In the rows, zero is written as 128.
The same turns and mirrors carry the whole set onto itself and the rows of a family onto each other. Which other rows belong to the same family as each row named below? List them in the order they appear above.
These 32 rows form 4 families of 8 rows each.
gigu: [127 150 115 163 140  92 126 122]
Feso: [150 147 112 119 145 134 128  76]
fep: [143 126 145 153 159 137 150 157]
libez: [134 170 117 111 144 142 128  91]
rivo: [132 155 127 159 119  93 108 130]
Tikav: [163 113 149 154 129 119 121 158]
Napil: [162 172 104 103 159 123 125 132]
gimeb: [148 142 123 111 111 143 108  86]
rosof: [150 132 162 149 130 137 127 164]
paka: [167 177 117  99 137 125 110 138]
Tige: [160 151 170 157 140 129 129 151]
Faz: [140 112 109 107 142 140 126  95]
vak: [159 166 166 161 133 131 129 146]
Dig: [127 131 126  93 120 152 110 124]
Desif: [159 116 131 161 160 115 144 143]
pidu: [170 152 139 171 154 109 140 125]
neru: [155 147 102  95 157 128 123 147]
Siga: [160 151 116  92 135 129 107 152]
fopu: [141 121 117 105 118 147 114  96]
rebi: [159 156 160 161 156 127 143 143]
Limom: [153 159 147 166 161 129 151 137]
topun: [140 126 108 112 134 145 127  87]
beve: [174 149 156 164 124 113 117 139]
potom: [153 131 163 151 148 132 134 161]
viman: [125 131 124 152 117  98 108 144]
rela: [152 137 154 157 161 131 147 152]
Bonum: [147 119 128 102 114 141 103 104]
zoga: [123 135 108 101 150 148 133 108]
Sab: [138 168 133 103 114 145 106 104]
bor: [146 146 114 116 127 142 122  77]
Ran: [119 127 113 154 138  97 124 138]
fivi: [157 153 131 113 116 134 106  83]

The rest of the family of fopu: gimeb, Tige, rebi, topun, potom, rela, bor
The rest of the family of Ran: gigu, rivo, Napil, paka, neru, Siga, viman

The same turns and mirrors carry the whole set onto itself and the rows of a family onto each other. Which other rows belong to the same family as each row named below? List them in the order they appear above.
These 15 rows form 5 families of 3 rows each.
T: [167 154 119 147 146 143 124 127 105 150  85 120]
G: [149 130 126 124 124 116 134 111 154  83 129 156]
B: [ 94 116 125 123 134 142 148 152 117 166 119 125]
C: [ 91 121 131 138 134 108 134 155 128 161 101 108]
K: [143 133 130 118 139 126 122 133 142  78 128 164]
X: [147 141 126 138 145 130  91 129  77 146 104 137]
R: [ 94 146 148 135 132 131 149 140 139 157 140 111]
P: [131 107 152 117 119 121 124 116 137  81 136 119]
Z: [125 111 124 140 129 114 134 112 159  80 120 117]
E: [155 154 117 138 145 137 100 124 101 152  82 139]
J: [171 126 122 119 128 129  79 118 112 146 102 130]
H: [ 98 153 132 129 120 106 142 135 136 156 149 113]
U: [171 113 104 143 116 142 104 129 103 142  99 145]
S: [155 120 128 129 128  86 137 111 142  87 120 142]
A: [108 123 144 152 138 129 157 157 134 152 145 117]

The rest of the family of Z: B, J
The rest of the family of S: X, A
The rest of the family of R: G, E
The rest of the family of H: T, K

The same turns and mirrors carry the whole set onto itself and the rows of a family onto each other. Which other rows belong to the same family as each row named below? List them in the order they appear above.
These 25 rows form 5 families of 5 rows each.
zof: [105 115 147 140 160 109 142 142 130 184]
nef: [117 100 133  97 103 128 107 122 141 169]
dut: [101 103 116  90  91 127 125 129 145 163]
ladu: [117  90 151  95  99 121 116 112 127 159]
giz: [141 106 133 157 134 112 133 158 135 175]
Gosod: [ 90 134 123 167  81  83 129 131 135 143]
bunu: [ 77 112 133 156  70  94 131 127 126 149]
kuz: [139 140 132 127 113  95 133 140 113 105]
Pero: [116 122 157 141 153  99 147 163 134 165]
buza: [ 86 118 135 172  82  89 143 129 114 138]
tugo: [ 89 114 135 169  77 107 139 105 135 142]
ropo: [129 141 120 129 125  77 150 138  89 144]
Duzi: [112 117 104 133 148 139 160 111 135 127]
Nilu: [120 137 144 127 106  76 155 137  91 132]
marat: [ 98 106 107 141 138 149 151 110 115 133]
Bizu: [132 135 147 114 126  88 155 143  91 136]
Zak: [134 147 145 119 105  90 134 128  97 122]
Tak: [ 97 123 159 168  81 111 146 118 145 140]
Zem: [130 116 154 163 147  99 133 149 142 169]
Vedi: [ 98 101 107 126 150 128 164 127 152 133]
did: [105 120 133  95  82 110 120 121 157 158]
vep: [108 106 154 145 155 115 145 155 151 169]
remed: [ 97 103 103 114 126 133 162 115 147 122]
vuduf: [107 107 130 102  75 117 112 137 138 167]
Nov: [ 85 105 118 114 141 124 159  98 150 134]

The rest of the family of zof: Gosod, ropo, did, Nov
The rest of the family of nef: tugo, Duzi, Zak, Zem
The rest of the family of Nilu: dut, bunu, Pero, Vedi
The rest of the family of ladu: giz, kuz, marat, Tak

